Which row each row swaps with, under one turn or mirror:
The rows were stretched afterwards, more along some directions than others.
Z_74: [ -1.7,  -3.9,  -3.5,   5.0,   2.4,  27.1,   1.1,  -8.3,  12.8,  -8.2,
  27.3,  -0.7,  25.7,  -6.6,   7.9, -16.1,   3.2]
Z_302: [  6.3, -11.0,   0.2,  -1.3,  15.2,   2.6,   4.8,  10.8,  -3.7,  -3.3,
  17.7, -14.4,  14.0, -40.4,  -4.8,   5.8,   3.8]
Z_40: [  9.5, -19.6,  -1.3, -19.1,   9.9,  -7.9,   0.7,  -4.4,   3.6,   3.6,
   2.0, -12.4,   8.4, -48.1,  -9.1,   4.8,  16.0]
Z_491: [  5.7,   4.8, -19.4,  -8.6,   4.7, -12.2,   5.2,  -3.1,   2.1,  -0.6,
  -7.0,  -9.9,   0.0,   1.2, -14.5, -13.8,  -2.4]
Z_105: [ 13.2, -31.6,   4.6,  -4.3,  -2.4,  -3.1,  -9.1,  -0.7,  12.3,   0.2,
  -6.0,  -1.2,   4.6, -12.3,   7.9,   0.6,   6.8]
Z_375: [  1.6, -16.1,  -0.9,  -5.5,   3.4,  10.1,   6.9,   9.3,   8.2, -15.7,
  -2.0,  -9.6,  14.2,  -4.1,   9.2,  -0.1,   6.2]
Z_693: [  5.0, -29.8,  11.9,  -1.8,  11.6,  -0.1,  -1.8,   3.2,  14.2,  -8.0,
 -10.3,   2.5,  11.2,  -5.8,   1.8,   0.9,   6.2]
Z_838: [  9.1, -21.3,  11.6,  -4.7, -23.5,  35.8,  -7.4, -14.9,  27.8,   2.9,
  15.0,   2.6, -10.8, -17.6,   0.8,  -4.0,   8.8]
Z_383: [  4.8, -18.9,  11.2,  -0.5, -19.5,  37.9,  -2.7, -13.7,  28.6,   3.6,
  11.3,  11.7, -13.7, -20.0,  -1.5,   4.4,  12.4]
Z_922: [ 12.6,  10.5, -14.1,  -6.5,   6.1,  -5.9,  -2.2, -20.2,   0.3,   5.3,
 -14.9,   0.4,  -2.9,   0.0,  -8.2, -14.2,   7.4]
Z_471: [  4.6, -19.1,   6.1, -19.1,   8.9,  -3.5,   2.6,   8.7,  -0.1,  -4.1,
   9.5, -17.7,  21.0, -41.3,  -3.8,   1.3,  15.1]
Z_35: [ -0.3,  -4.6,  -9.4,  -8.2,  -5.1, -16.0,   4.3,  17.3,  -1.6,  11.8,
  13.8,  18.0, -29.3, -29.7, -11.3,  24.1,  11.9]
Z_583: [ 12.5,   6.5, -13.1,  -4.3,  -9.6,  -0.8,  -4.4, -17.6,   5.5,   4.3,
  -8.5,  -9.0,  -5.3,   1.5,  -6.1, -12.2,  -4.5]
Z_46: [  7.6, -14.6,  -6.9, -14.1,  14.5, -19.8,   1.4,   9.2,  -6.3,  -4.8,
   3.0, -16.0,  17.4, -38.9,  -9.7,   1.6,  18.1]
Z_143: [  3.8,  -9.6, -12.8,  -9.6, -17.4,  -8.4,   7.2,  18.2,   1.4,  13.5,
  23.7,   1.5, -21.6, -30.2,  -8.1,  13.2,   1.0]
Z_73: [ -6.4, -10.4,  -9.7, -11.7,  -9.8,  -6.9,  19.2,  25.3,   4.7,   8.0,
   6.8,   3.6, -27.2, -36.9, -18.5,  21.8,  -3.2]
Z_104: [  7.3, -10.7,   9.3,  -2.9, -23.1,  43.3,  -4.6, -18.5,  24.3,   8.2,
  16.6,  13.6, -16.3, -24.9,   4.6,   2.7,   6.5]
Z_140: [ 10.7, -22.2,  10.0,  -6.5, -24.6,  26.0,  -9.8, -14.2,  27.6,   3.0,
  13.8,   2.9, -14.4, -20.1,  -1.0,  -1.1,  11.6]
Z_625: [ 11.7,  -9.6,  -2.0,   2.3,  -0.6, -14.4,  -4.5, -14.0,   8.6,   3.6,
 -17.6,   4.3,  -8.9,   2.1,  -5.5,  15.3,  11.3]
Z_459: [  0.0, -10.6,  -3.9,   5.9, -10.6,  -7.6,  11.6,  26.7,   0.3,   7.1,
  20.0,   2.6, -30.2, -24.0,  -8.8,  25.3,  -4.0]
Z_433: [ -4.7,  -4.1,  -8.9, -12.4,  -8.0,  -9.1,  10.2,  22.9,   1.9,   7.3,
  21.9,   8.3, -25.6, -30.7,  -7.6,  24.0,   5.4]
Z_934: [  1.0, -16.1,   0.1,   0.5,  12.1,   3.5,   5.9,  11.8,   3.6, -13.8,
  -2.5, -11.2,  19.1,   0.4,   5.2,   2.1,   0.4]
Z_49: [ 11.8, -38.5,  13.1,  -8.9,   1.3,  -8.3, -10.6,   4.2,  13.1,   1.3,
 -14.3,  -4.4,   9.7, -15.7,  -2.0,   9.4,   4.6]
Z_495: [ -5.3,   0.1,  -4.6,   8.4,   6.1,  22.3,  -0.9,  -6.6,  11.2,  -8.8,
  24.0,   5.3,  20.2,  -3.0,   4.2, -12.7,   2.0]
Z_462: [ 12.8, -20.0,  -7.1, -21.1,   3.5,  -3.4,  -4.0,   0.6,  -3.9,   0.7,
  17.4, -22.3,  19.8, -44.2,  -1.4, -12.3,  16.8]
Z_205: [ -6.7,   2.0,  -5.8,   3.4,   4.1,  20.0,  -0.1,  -1.4,   7.3, -11.7,
  22.4,   1.1,  21.9,  -3.7,   4.9, -15.1,   3.6]
Z_760: [  0.8, -15.0,  -2.7,   1.5,   1.0,  10.4,   1.1,  15.8,   5.2, -14.8,
   6.8, -13.7,  23.1,   3.1,  11.6,  -1.3,   0.7]
Z_221: [ 11.8, -14.1,  -1.5,   3.5,  -3.2, -10.6,  -2.8,  -6.8,  11.2,   4.2,
 -12.6,   0.4, -14.9,  -1.3,  -8.3,  18.2,   3.7]
Z_765: [ -7.8,  -5.2,  -8.2, -13.0,  -2.6, -14.2,  16.5,  24.6,  -3.4,   5.2,
   8.5,   5.0, -18.6, -19.9,  -8.1,  15.0,   4.0]
Z_300: [ -4.5,  -6.6,  -6.8,  10.0,  16.1,  18.9,   4.6,  -8.3,  10.4, -10.1,
  23.0,   4.9,  23.1,  -6.2,   1.6, -14.2,   7.2]
Z_338: [  3.5, -11.5,  -7.6, -14.1, -18.1, -18.0,   6.9,  28.3,  -1.2,   4.9,
  11.4,  -1.6, -24.7, -29.3,  -6.9,  21.2,   5.8]
Z_29: [ -8.1,  -4.2, -12.7,  -6.6, -14.2, -11.3,  15.0,  26.3,   4.9,   2.5,
  17.8,   3.7, -30.6, -29.0, -12.0,  22.2,   3.7]
Z_593: [  7.2, -23.3,   4.5, -20.1,  20.2, -13.9,   7.2,   4.3,  -2.6,   2.2,
   1.0, -17.0,  26.9, -40.7, -12.8,  -2.5,   8.3]
Z_228: [  6.3, -21.4,   0.9, -14.2,  18.1,   1.1,   2.2,   4.0,   0.9,   1.5,
   8.1,  -6.8,  18.9, -48.9, -10.7,   1.7,  19.3]
Z_991: [  3.1, -22.3,  -1.7, -17.9,   9.7,  -7.4,   1.8,   5.3,  -0.7,   0.0,
   9.5, -16.7,  14.2, -40.6,  -7.8,   1.3,  18.7]
Z_678: [ -2.4,  -6.1,  -2.7,   6.4,  11.6,  22.7,   3.8, -14.6,  10.6,  -6.0,
  21.3,   4.3,  21.5,  -6.8,   4.0, -19.2,   8.5]
Z_706: [ 11.4, -16.2,  12.6,  -5.0, -26.4,  39.4,  -8.2, -16.6,  22.3,   9.3,
  13.9,   8.4, -14.0, -20.5,   4.0,   4.7,   6.0]
Z_876: [ 13.9, -16.1,  -0.5,   4.8,  -3.4,  -6.2,  -6.6, -10.9,  18.0,   3.7,
  -9.5,   4.2, -15.2,  -3.1,  -9.3,  17.0,  12.8]

Swapped with Z_140: Z_205
Swapped with Z_991: Z_433
Swapped with Z_934: Z_221
Swapped with Z_375: Z_625
Swapped with Z_228: Z_143
Swapped with Z_338: Z_46
Swapped with Z_40: Z_765
Swapped with Z_73: Z_593

